In the rows, 128 means zero.
One turn sends every row of this set to another row. A few are shown first. Where does it send the rows asked after them?
k909: [123 119  83 138 139 148 114 107 138 113 159 128 146]
k11: [111 139 123 105 103 163 147 123 142 124 141 109 149]
k848: [129 178 140 131 117 149 123 123 149 105 112 109 141]
k412: [141 140 121 133 134 114 144 125 152  96 142 116  99]
k21: [136 156 125 134 131 114 134 121 157 140 168 124 100]
k767: [160 159 119 102 111 127  99 119 124 135 135 116 158]
k798: [125 137  85 126 130 146  75 147 134 120 133 133 119]
k554: [103 154 139 134 117 104 124 134 125  96 117 145 142]
k353: [118 128 132 123 116 144  87 164 126 131 139 128 147]
k505: [151 110 123 110 125 139 158 129 120 127 131 119 129]
k932: [109 169 115 120 131 119 119 137 119 165 167 135 132]
k480: [154 132 111 145 109 145 128 135 170  98 131 132 129]
k581: [137 114 118 130 138 136 152 124 145  96 142 121 112]
k62: [101 135 105 143 167 132 117 117 130 104 142 115 142]
k274: [128 159  90 125 124 131  75 156 134 132 130 122 137]
k536: [150 185 124 129 134 127 118 119 139 159 129 117 153]
k598: [101 161 101 119 123 132 152 155 140 153 151 129 147]
k570: [112 130  96 110 156 105 115 128 111 108 146 124 122]
k131: [ 92 175 100 126 120 147 138 114 154 149 133 137 148]
k659: [134 129 127 149 122 131 136 108 128 142 127 174 115]
k89: [125 155 135 144 120 146 100 142 168 114 147 116 149]
k294: [151 127 117 100 114 148 148 138 123 127 120 102 140]
k835: [106 164 120 120 126 169 144 104 115 130 113 140 119]
k77: [109 179 134 140 119 139 108 126 147  99 106 131 136]
k108: [135 150 112 127 121 153  89 125 131 125 127 142  84]
k854: [152 187 137 131 131 126 136 117 143 137 122 108 137]
k817: [108 175 104 127 137 106 128 120 139  89 116 127 133]
k284: [112 162  85 126 109 161  99 127 137 117 120 155 116]
k259: [114 126 109 151 131 140 117 120 134 144 131 179 117]
k919: [128 163 130 135 120 148 135 100 147 141 174 138 129]
k879: [154 146  70 119 132 120 119 115 126 113 127 106 132]
k63: [101 120 115 137 152 166 129 117 130 136 146 131 152]
k813: [132 140 135 120 153 121 145 144 109 141 119 104 127]
k114: [121 125 118 127 115 108 138 119  92 136 125 155 127]
k786: [163 151  92 125 147 137 106 109 136 141 131 117 157]
k456: [135 155  81 145 152 111 131 144 146 139 114 149 117]
k469: [147 124  85 107 100 120 121 131 129 117 137 152 147]
k268: [100 122 111 136 144 153 119 130 125 157 145 152 146]
k10: [140 154 120 126 131 124 142  93 137 130 132 128  86]
k958: [140 172 118 131 141 124 134 134 123 151  87 131 122]
k987: [114 152  95 125 121  98 127 164 124 151 138 147 133]
k225: [117 165 135 125 116 143  93  99 129 149 131 141 109]
k324: [134 122 144 129 148 150 109 134 112 156 142 125 129]
k240: [118 171  93 130 121  98 106 162 132 135 122 140 130]
k272: [122 141 121 117  98  98 122 138 114 100 142 115 139]
k815: [156 131 117 132  96 121 127 118 118 138 120 160 147]
k912: [119 138 101 155 127 140 153 134 159 118 120 163 131]
k433: [113 143 109 104 108 172 136 137 126 126 102 119 128]

k505 -> k268
k63 -> k798
k554 -> k21
And these:
k909 -> k284
k570 -> k225
k958 -> k813

One turn sends every row of this set to another row. A few are shown first. Where does it send the rows asked after them?
k915: [128  95 132 124 140 136 139 109 163  95 107 114 111 140 134 136  97 111
 141 124 127 148 119  96 148 124 149 134 170]
k186: [ 90 157 108 108 121  98 144 118 159 110 157 120 145 122 116 106 119 132
 116 149 144 164 107 142 160 137 147 115 120]
k157: [140 100 128 126 143 137 132 113 170  95 102 122 117 140 128 126  93 123
 142 115 116 144 123  98 145 127 149 149 155]
k454: [ 75 139 106 106 120 103 135 116 146 115 158 130 146 118 111 105 130 135
 107 163 136 155  97 145 141 133 133 120 128]
k26: [111 109 133 142 137 122 175 114 142  76 142 120 174 144 116 116 112 123
 110 141 136 156 117 119 147 139 136 153 136]
k654: [108 153 123 112 101 119 127 111 120 114 122 128 138 126 129 145 154 127
 141 148 124 148 107 167 108 107 105 107  94]
k366: [120 156 129 122 106 123 121 116 133 120 118 140 144 123 131 141 151 131
 135 140 124 154  94 169 102 111 107 114  88]
k332: [115 151 123 105 103 122 123 112 124 116 122 139 139 135 129 143 151 138
 128 156 122 156 103 178 105 107 115 112 101]
k80: [ 86 150 112  99 122 101 144 118 149 123 155 127 149 113 119 108 128 129
 109 151 141 151  98 149 146 134 151 109 117]
k735: [150 135 119 125  93 108  93 121 121 103 132 111 139 136 152 129 121 136
 178 136 148 119 127 135  98 109 125  92 118]
k452: [116 154 135 120 108 122 116 107 126 121 127 137 133 115 141 148 143 132
 132 149 127 156  99 168 109 108  94 108  97]
k514: [ 97 106 147 133 138 122 172 122 133  82 134 119 176 148 129 131 112 132
 109 144 137 157 115 116 149 145 146 143 130]
k441: [154 146 115 138  97 118  95 120 121 111 130 115 138 138 166 135 127 130
 184 140 149 129 122 132 104 110 135 102 134]
k285: [115 150 128 119 104 127 121 116 131 116 125 132 141 123 135 151 145 118
 136 157 126 145  86 173 111 114  98 104 101]
k364: [160 106 165 139 139 128  91 103 111 119 134 138 129 145 130 132 100 159
 145 132 134 116 131 127 119 107 125 109 152]
k560: [167 120 162 140 144 134 106  94 131 110 126 135 120 148 129 117  94 155
 154 134 121 118 136 120 121 110 143  95 144]
k599: [104 112 153 137 151 121 170 114 143  89 127 119 168 149 130 129 111 130
 121 145 134 162 129 105 141 154 138 148 120]
k351: [152 106 160 146 136 131 101  90 128 107 135 137 116 149 130 124  96 161
 150 133 126 119 144 120 122 102 125 108 152]
k619: [157 143 112 142  91 113  92 118 124 111 137 116 143 136 147 123 127 130
 179 132 150 120 129 139  99 114 129 107 130]
k124: [136  99 129 122 145 135 140 109 172 109 109 121 115 136 126 131 101 121
 132 111 134 146 118  96 151 123 155 136 162]
k256: [159 134 115 122  96 116  96 129 127 114 132 114 139 132 160 125 125 123
 170 138 156 115 124 142  93 116 119 104 123]
k624: [105 108 139 137 135 120 169 113 137  86 128 119 175 148 116 130 124 128
 103 133 139 166 116 124 142 147 141 153 131]
k924: [ 82 144 105 105 116  93 135 110 142 122 160 121 151 115 119 107 128 125
 110 151 146 152 110 155 141 144 137 116 124]
k618: [157 110 159 144 146 137 109  99 133 110 134 135 127 157 142 126  96 169
 150 128 132 118 144 120 124 106 140 102 146]
k960: [130 105 135 135 157 124 136 107 163 103 109 114 103 148 133 126 105 117
 147 123 124 138 121 105 139 128 160 140 171]
k160: [ 91 153 119 104 117  95 145 125 148 111 157 123 154 113 111 108 139 128
 111 153 145 160 106 140 160 127 138 118 130]
k386: [ 98  98 141 143 142 124 171 127 152  86 127 123 168 143 123 132 111 133
 119 144 135 164 131 124 151 148 137 146 125]
k962: [155 129 102 132  86 122  97 131 126 112 133 118 143 130 150 122 134 129
 168 139 156 128 120 147  97 113 127  96 134]
k585: [163 114 162 150 137 128 104 103 116 111 133 141 114 145 130 128  88 162
 152 131 143 124 130 116 118 103 134 113 141]
k34: [153 144 122 138  88 119  93 125 117 113 129 120 145 129 156 131 126 139
 179 151 145 113 119 129 103 119 136 104 124]
k843: [ 92 104 145 143 140 126 168 128 145  94 136 128 172 147 118 118 112 121
 115 133 138 159 124 124 147 146 144 147 135]
k516: [119 151 124 120 103 117 133 111 137 115 125 142 141 135 139 137 160 142
 123 144 118 157  96 173 116 105 104 117  96]
k461: [ 74 152 117 109 116 108 144 122 141 121 156 126 146 113 106 112 135 123
 113 145 140 151 111 148 154 132 136 121 123]
k445: [163 107 165 138 134 121 103  98 134 103 130 139 117 148 139 127  89 157
 151 125 132 118 129 119 120  94 141 104 143]
k846: [135 105 132 125 148 136 132 103 155 106 107 115 104 130 131 142  94 112
 146 128 134 135 125 104 136 127 162 141 168]
k890: [131  94 141 134 145 130 140 112 167  98 109 128 115 144 137 125 100 115
 139 115 130 144 116 101 132 121 164 143 166]

k461 -> k843
k619 -> k366
k26 -> k157
And these:
k599 -> k846
k124 -> k618
k386 -> k960

